One turn or mirror swaps these rows in pairs. Which row does each one swap with?
J533: [ -2  -5  -2   8  -1   7   7  -9 -11  -2   4   7   6  -6   4   3   0  -8
  -1 -13   1 -11 -10 -13  -1   6  -4  -3 -12  -7   8]
J748: [ -3  -3 -14  12  -9   7   5   8  -9   0 -11   6   2  -8   5  -1  -1  -5
   6  -1   6   1 -13  -1   4  -1  -2   3 -11 -10  12]
J297: [ -8  -4   4   8   1   8  -2   8  -7   6  -7   6   2  -7   5  -7   5 -19
   4   0   1  -2  -8   8   1   2  -9  -3  -9   7  -1]
J55: [ -4  -4   0   6   6   7   7   7 -10  11   7  11   1  -1   5  -5   2 -13
  13 -11   0   1 -13   9  -3  -7  -5  -2  -9  -1  10]
J757: [ -9 -13  -6   9  -2  18  13  -5   0  -5   2   4  17  -7   0  -3   7  -7
  -2  -1   5   3   0   5  -3   4 -10  -4  -4  -9   5]
J903: [ -7 -11   5   5  -2  11  16   2   2 -15   2  -1   1   5   6   3  -3  -1
  -2  -6   3   7  -4   7  -3   2   0   4 -15   4   9]
J113: [ -3  -2   8   5  -2   6   5   9   2 -11   9  14   0  -4   6   4   4   0
  -8   2   0  -3 -12   5  -1  10  -8  -2 -17 -16  10]
J772: [-13  -2  -4   9  -8   6   6  11   0   3   0  16   3  -3  11   4  15  -5
  -9  -8   1  -2 -13   3  -3  -4  -3  -1 -15  -1   6]
J502: [ -2  -4  -3   6   1   6  12   8  -3   6  -5   7   2  -5   3   3   6  -4
  10  12   2  -6  -4   4  -4   4  -4   1  -4 -17   7]
J407: [ -2  -4  -1   7   5   8  10  10 -10 -10  -2   6   4  -5   3   2   7  -5
 -11   6   1   1 -11  -3   0  14  -5  -3 -22   5   9]
J184: [ -6  -3   8   5   4   6  -4   0   0  -5   0   4   5  -2  -3  -2  10 -18
  -2   8   1  -7 -12  -2  -8   1 -11 -11  -7  -1   7]
J496: [ -2  -3   0   8   1   7   6  -4   0   1 -15  11   6  -4   6  -1   7 -11
   9  -3  -4  -1 -12  -6  -6  -9 -10  -5 -15   6   7]
J960: [  2   1  -6   4  -6   3  10   0  -1  -2  -7  13   1   0   0   9  -4   7
   3  -1   7   3 -11   7  -1  -1  -6  -2 -18 -14  11]
J438: [-10 -10   5  12   2   3   2  10 -14 -12  -6   6   2  -6   6  -7   8  -9
   2   2   3   2  -7  -3  -6   7 -10  -4 -10  -8  12]
J926: [ 10  -2  -7   9   3   9   6  -6   3  -4   5  11  10  -3   1   3  -2  -3
   0  -4  -1  -2  -8  10   6  -3  -8   1 -20 -17  10]
J640: [ -3  -3 -11   6  -6   9   7   5 -11   1  15   7   0   1   1   2   5  -5
   7   3   0   8 -12   9   0  -3  -7  -2 -13 -14   9]
J713: [ -6  -9   3  11   3   3  13   4  -4  -9  -6  -1  14   2   4  -3   3  -9
   8  -7   4   7 -14  -1  -2  -1   0  -6 -12   7   8]
J530: [ -4  -9   0   9   7   7  13  -4  -9  -2  -4   6  11  -6   3   0   6  -9
  -6   3  16   2  -6  -6  -2   2  -6  -1 -17 -18  10]
J404: [-10 -15   7   8   9  16  -1   1 -10  -9  -6   8  -3  -4   7   4   4 -14
  -4  -4  -5   6 -12   1   0   4  -9  -2 -16  -6   4]
J812: [ -2  -5  -6   9   4   7   5  12  -3   8   6   1  -8  -8   8   4   2  -7
   3 -10  -4   1   0   7  -2   0  -4  -5   0  -5   8]
J621: [ -2   3  -2   0   1   9  15  -5   4  -4   0   4  11  -3   1   1  -5 -12
   0  -8  11 -12  -9   4  -8  -5 -10  -6 -11   2   9]
J656: [-11   2  -4   2   0   6   7  13   3   1   6  13   8  -1   6  -1   8  -5
 -12 -11   3   0  -7  13  -8   7  -3  -4  -9  -5  11]
J403: [ -8  -3   5   6   4   8  -1  -2   8  -3   6   8   4  -6   4   2   7 -20
 -12   0   2  -9 -11   4  -7   7  -4  -8 -13   1   9]
J737: [ -3  -2  -3   6   7   8   8  14 -10  -3   0  12  -4  -5   2  -4   3  -5
   8   3   0  -2  -7  17  -5   9  -5   1 -12 -16   9]
J21: [  3  -7  -5   9  -2   6   0   2  -8 -14 -16  13   3  -2   7   0  -1 -13
  -8  -3   3  -2 -13   3   0  -5  -6  -3 -12 -15   9]
J157: [  3  -7   0   1  10  14  14  -9   0   3  -6   5   5  -3   1   9   7 -12
  -3 -11   0  -5  -9  15   1   8  -5   2 -11  -4  11]
J19: [ -9 -10   0   6  -1  10   3  -2   1   0  -6  -4   5  -5   8  -7   2 -10
  -9  -1   6   2  -1  -7 -11   4  -5  -5  -9   2  14]
J191: [ -2  -2  -4   8   3   8   1 -13  -3 -18  -8   9  10  -1  -1   1   3  -9
  -6   3  -4  -6 -11   4  -3   6  -5  -6 -17  -1  10]
J544: [ -5  -5  -1   9   0  11   6 -10  -9   4  -4   1   5  -3  10   7   6 -16
  -1   9   4   9 -14  13  -1   1  -4  -2 -17 -14   9]
J698: [  1   3   6   8  -4  -1   6  -1   5   2  -1   0  -2  -2   6   9   2  -7
   5   4   4   7 -10   4  -9   5  -4 -13  -3  -6  11]
J846: [ -1  -4  -4   8   4   8   3 -16   5   4   7   8   7  -7   0   2  -2  -8
   1  -8  -1   0  -8   1  -1   3  -8  -7   0  -1   8]
J902: [ -4  -5  -3   5   3  10   1   2  -6   3  15   7  -2   2  -1   1  -7  -9
  -2   0   2 -12 -16   7   0   0  -2  -3 -18  -8   8]
J531: [ -6 -15  -8  11   3  14  21  -6  -5  -8  -1   4   3  -6  13  -4  11  -7
   0  -2   1   5  -5  10   1   8 -10   3 -10  -5   7]
J180: [ -1  -7   4   8   6   5   9  -8  -9  -9  12   4  12  -3   2  -1   3  -9
  -7 -14   1   1  -8   0   1   9  -8  -2 -19  -4   8]
J146: [ -1  -3  -7   7  12  -1  11   1  -8  -8   1  15   2  -8  -4  -2   4 -16
   3  -9  -3   0 -13  12  -2   5 -10   2 -16 -15   3]
J995: [ -4  -5  -3   6   0   8  14   8 -14   4  -8   7   6  -4  -6   5   3  -6
 -10  10   0  -2  -9  10   0   0 -11   2 -18  -4  11]
J781: [ -8 -12   3   8  -8  10  15   6  -4  -2  -3   3   8   2  10  -1   3 -10
  -5 -12   5   4  -5  -8  -1   2  -5  -2  -8   5  10]
J130: [ -5   4   0   1  -3  -2  -3   7   2   3   0   3   7  -3   5   1   4  -6
   1  -8   3   2  -7  10 -13   7  -5  -6 -12   7   7]
J163: [  4 -11   0   9   9   7  12  -7   0  -7  -2   1  -4   2   6   6   3  -1
   4   9   1  10 -15  -5  -3  -5  -6  -2 -16  -4  12]
J211: [ -9  -9  -8  10  -5   7  -2   3   6  -6  -1  11   6  -6   5   8  13  -2
  -7   3   3   9  -9   9   1   6  -8   4 -15  -9  12]
J974: [ -5   1   1   5   6   4  15   7   7   5   4  12   5   1   6   4   4  -5
   1  -5  14   8 -13   0  -9  -9  -1  -8 -11  -1  10]
J493: [  5   0  -1   4   1  10   4   1  -8  -5  -5  20  -3  -2   0   3   5  -8
  -5  -4   3  -7  -6   3   1  -4  -4   3 -16 -21  10]
J710: [-14  -2 -11   5  -5  11   5   4   0   7  -1   7  -4  -6   5   1   4 -16
  -4   0  11  -1   2  13  -4   5  -8  -1 -12  -5   4]
J309: [  1  -7  -4   4   2  15  16  -5  -4   3   2  -1 -10  -2   3   4  -6 -12
  -4   3  -1  -3  -3   7   2   4  -3   1  -7   7   7]
J879: [ -1  -5  -2   6  -1   7   3  -1   0   8   1   8  -4  -2   3  -2   0  -3
  -1 -14   3  11 -11   7  -2  -7  -5   0 -25 -14   9]
J598: [-13   6  -8  19  -2   0   6   2   1  -2   2   7   0  -8   8  -3  -5  -8
   0  -1   4   0 -14   3  -6   0   3 -12 -15   2   7]
J194: [ -2  -1  -9   7   1   8   1   5 -14 -10   1   7  -6  -5   8   0   2  -7
  15  -6  -4   7  -6   1  -4   5  -6  -6 -16  -8  12]
J650: [ -7   0   0  10   5   7   9  -2  -5 -17  -1   5  -2  -4  12  -3   1  -9
   0   6   1  -1 -14   8  -3  -7  -5  -4  -9  12   5]
J970: [ -7  -8   6  -2   5   9  -1   8 -10  -7   0  11  -3  -3   5   7  14 -15
  -2  -2   0  -4  -6   9  -6   0 -11   5 -15   0   5]
J221: [ -1 -11  -4   1   7   4  10  -3  -4  -5  -5  -3  -5   2  10   5  11  -8
   1  -3   0  -1 -13  -4 -10  -5  -7   3 -13   4  15]
J893: [ -3  -6   7  12  14   6  10   2  -7 -10   5   2   1  -5   5  -6   2 -14
   7   3  -1   0 -12   7  -4   1  -4  -5  -9  11   4]
J655: [ -2  -3  -5   8   7   8   8   2   4  11 -10   6  -3  -3   4  -2   2  -7
  -6  10   8  -3 -11   9  -3  -5  -3  -2  -2 -12   8]
J302: [ -4  -5   2   8  -2   9  10  -3  -6   8  -3  10   7  -5   4   4   4  -7
   6   5   0  -6  -5   2  -3  11  -7   0 -30  -5   9]
J786: [ -5  -4  -5   9   4   5   9 -10   1  -3 -10  -1  13  -4   6   3   3 -11
  -6   5   9  -6  -8   3  -3  -8  -4  -6 -11   7   9]
J478: [ -2  -3  -5   6   1   5  15   0  11  -2   7   4 -11   0  10   2   0  -7
  -5  -1   6   2  -7   9  -4   1  -7  -5   3  -7   9]
J350: [ -4  -2  -2   8   8  12  12  -6  -3   1  17   4   9  -5  13  -2   3 -13
  -7  -1  -2  -9  -8   8  -2  -3  -3  -6  -8   0   9]
J743: [  0 -11  -5  10   9  16  11  -1  -5  -7   4  16   7  -6   2   1   8 -15
   0   1  -8   4 -11   4   2   0 -10  -1 -19 -17  10]
J418: [ -3  -6  -7  13  13  10  11 -12  -3  -1   1   7   3  -7  -3  -5   1 -14
   4  10   3   3 -11   3   2   0  -8  -6 -13 -14   8]
J78: [ -5  -3   2  15  10  10   8  -4  -2 -10  -1   6   1  -2   4   2   5 -11
   8   6   1   5 -23   2   2  -9   1  -8 -11  -1   5]
J373: [ -4  -4  -4   6   3   3  10   9  -5   3 -14   9  12  -2   0  -4   4  -6
   7  -9   4  -1  -7  11  -4   3  -3  -3 -13 -20   9]
J734: [ -4  -4   2   6   1  14  -3  -3  -5   0  -1   0  19  -1   6   0   0 -10
   2  -9   6   2 -12   1  -1  12  -5   4 -11   1   9]
J601: [  6   1  -2   3   2   8   9   5  -8  -1  -4  11  -5  -7   2   2   0  -1
   8   3   3 -13  -5  13   1   5  -9   5 -15 -13  10]
J95: [ -3  -4   1   8   1   8   4  -9   0 -11   5   5  -8  -3   0   6   1 -12
   6  -8   6   6  -6  -3  -3   5 -10  -9 -22   1   7]
J525: [ -1  -2   2   6   7   5   6   4  15  -4  -3   9  -6  -5   3   1   1 -10
   3 -13   6  -5 -17   9  -2   9  -6  -1  -5  -4   9]
J135: [ -2  -3  -1   7  -2   8  11   2  -3  -7   5   6   3   1  10   1   5 -11
  -6   2   3   0  -6  -6  -2 -11   0   2  -3  12   7]
J747: [ -7  -5  -4   7  -1   8  -4   8   1  -9 -14   9  -7  -1   5  -5   6  -9
  -5  10   4   7 -10   5  -2  -1  -4  -5 -15   4  10]
J674: [ -2  -6  -4   7  -3   8  10   2 -10   6 -10   9 -11  -2   0  -6   2  -2
  -9  -4   7  -2 -16   7   0  -2  -7  -3  -5 -12   5]
J241: [ -5  -2  -2   6   3   5  10  12  14   2   1   8  -1  -2   0   3   6  -5
   6  13   4   7 -11   3  -3   3  -6  -2 -10  -1  12]
J612: [  1   7 -11   3  12   2  13   4  -6   8   5  13   1  -6   3  -1  -2 -10
  -5  -8  -5  -4 -11   8  -5   0  -4  -5 -15  -4   3]
J429: [ -3  -4  -1   7   4   7   2   4  15  -8   5   8   8  -4  -4   7   4  -7
   5 -13   6   4 -15   8  -4  -2  -6  -2 -12  -9   8]
J518: [ -1  -2  -4   7   1   8   5   3 -18  -8  11   7  -9  -6   1  -1   0  -8
  -1  -9   4  -1  -5   5  -2   0  -4  -8   1  -3   6]
J124: [  0 -14   4   5   8  15  10 -10   3  -7  -1   5  -5   0   7   5   9 -13
  -7   3   5   0 -11   9   3   5 -12   2 -17 -11  11]
J567: [ -3  -2  -3   7   5   6   6   2   3 -12  -9   8 -17  -5   5   7   4  -9
  -9   2  -4   1  -7  12  -3   0  -7  -2 -19 -10   8]
J959: [ -4  -1  -5   7  -9   9  15   5  -3 -14  -2   8   7  -4   3   3   6   0
  -6  -1  13   1  -8  10   0  -3 -12  -2 -25  -9   9]
J386: [ -6  -3  -3   7  -3  11   6   3  12 -10  -1   8  14  -1   8  -1   0  -5
 -10   8   1   0  -6   3  -3   0  -5  -5  -5   5  10]
J667: [ -5  -7  -7   9   6   9  15  -3  -2   6  -6  -3  -7  -2   8   2   1 -19
  -2  -6   1   3  -6   9   3   2  -1   3  -9   7   4]
J800: [ -5  -6  -3   7   3  11  16  13  -3  -7   2   8   5  -2   0  -1   9 -10
   1   1   3   2  -9   5  -3  12  -3  -5  -4  13  12]
J141: [ -1   4  -6   8   9  -1  11   2  -5  -7   0   4   0  -3  -5   7  -6  -7
  -2  -1  -4   0 -15   1  -9  -7  -5 -10 -12   2  15]
J342: [ -4   5  -5  13  -2   2   1   3  -1  -2  -1   9  10  -4  10  -3  10   1
   0 -13  -1  10  -4  10  -7   2  -9  -7 -11 -10   5]
J768: [ -2  -5  -7   8  -8   8  13  -2  -5  -2  19  11  -2  -4   6   4   2  -2
  -4  -2  -2   6  -5   8  -1   7  -5  -2 -17 -13   7]
J874: [  9  -5 -10   3   4   5   7  -7  -7   7   0   4  -5  -2   0  -4  -6 -10
  10  -1  -1   0  -1   3   1  -3  -7   1 -13  -4   6]
J703: [ -3  -4  -4   8   2   5   7   4  -2   0  -7  12   3  -2   7   1   5 -14
  -3 -22   2  -1  -9   3  -2  -4  -6  -3 -17 -19  12]
J439: [ 10  -8  -4   3  -6   7  13   5  -2   3  -3   8   6   4  10   5   2  -9
   4  -5   0  -1  -4   2   0 -10  -6  -2  -5   7  11]
J53: [ -6  -3  -5  10  -1   0  15   3   3 -16  -4   3  -2  -5   6   6   3  -2
 -11  -6   0  10 -10  10  -2   7  -3  -2  -3  -3   7]
J219: [ -4  -3   1   8   8   9   9  -3   3  -2  -7   5   0  -4   1  -5   1 -10
  -7 -12   4 -10   1  19  -4  -1  -3  -3 -13 -14   8]
J306: [ -2  -4  -1   9   1   6   9  16  10  -1   7   8   4  -7   1  -1   0 -12
  -2   1  -1  -1 -10  -2  -1   2  -4  -5   3   0   9]
J682: [ -2  -4  -2   7   3   7  10   2  -1  -9 -15   8 -15  -2   4   6   3  -7
  -1  -7  -1   6  -6   4  -3  12  -5  -5 -16 -10  10]
J202: [ -9  -8   0   9   0   4   7   5  -3  -8   8   7   0   0   7  -2  10  -3
  -8   9  -6  -7  -2   3 -10  -1 -10 -12 -17  -1   6]
J554: [  2   3 -12   6  -9   2   9   5   3   4   4   8   6   1   0   4   1   1
  -1  -1  -1  -2  -6  16   3   0  -2   3 -10   1   7]
J946: [ -4  -3  -5   8  -2   9   1 -10 -19  -4   1   3  10  -5   3  -4   3  -6
  -1  -6   4   7  -8  11  -2   9  -7  -5 -22  -7   6]

J386 pairs with J926
J478 pairs with J124
J598 pairs with J302
J306 pairs with J743
J404 pairs with J812
J21 pairs with J439
J418 pairs with J241
J974 pairs with J530
J502 pairs with J78
J698 pairs with J544
J656 pairs with J180
J407 pairs with J612
J194 pairs with J297
J211 pairs with J846
J903 pairs with J219

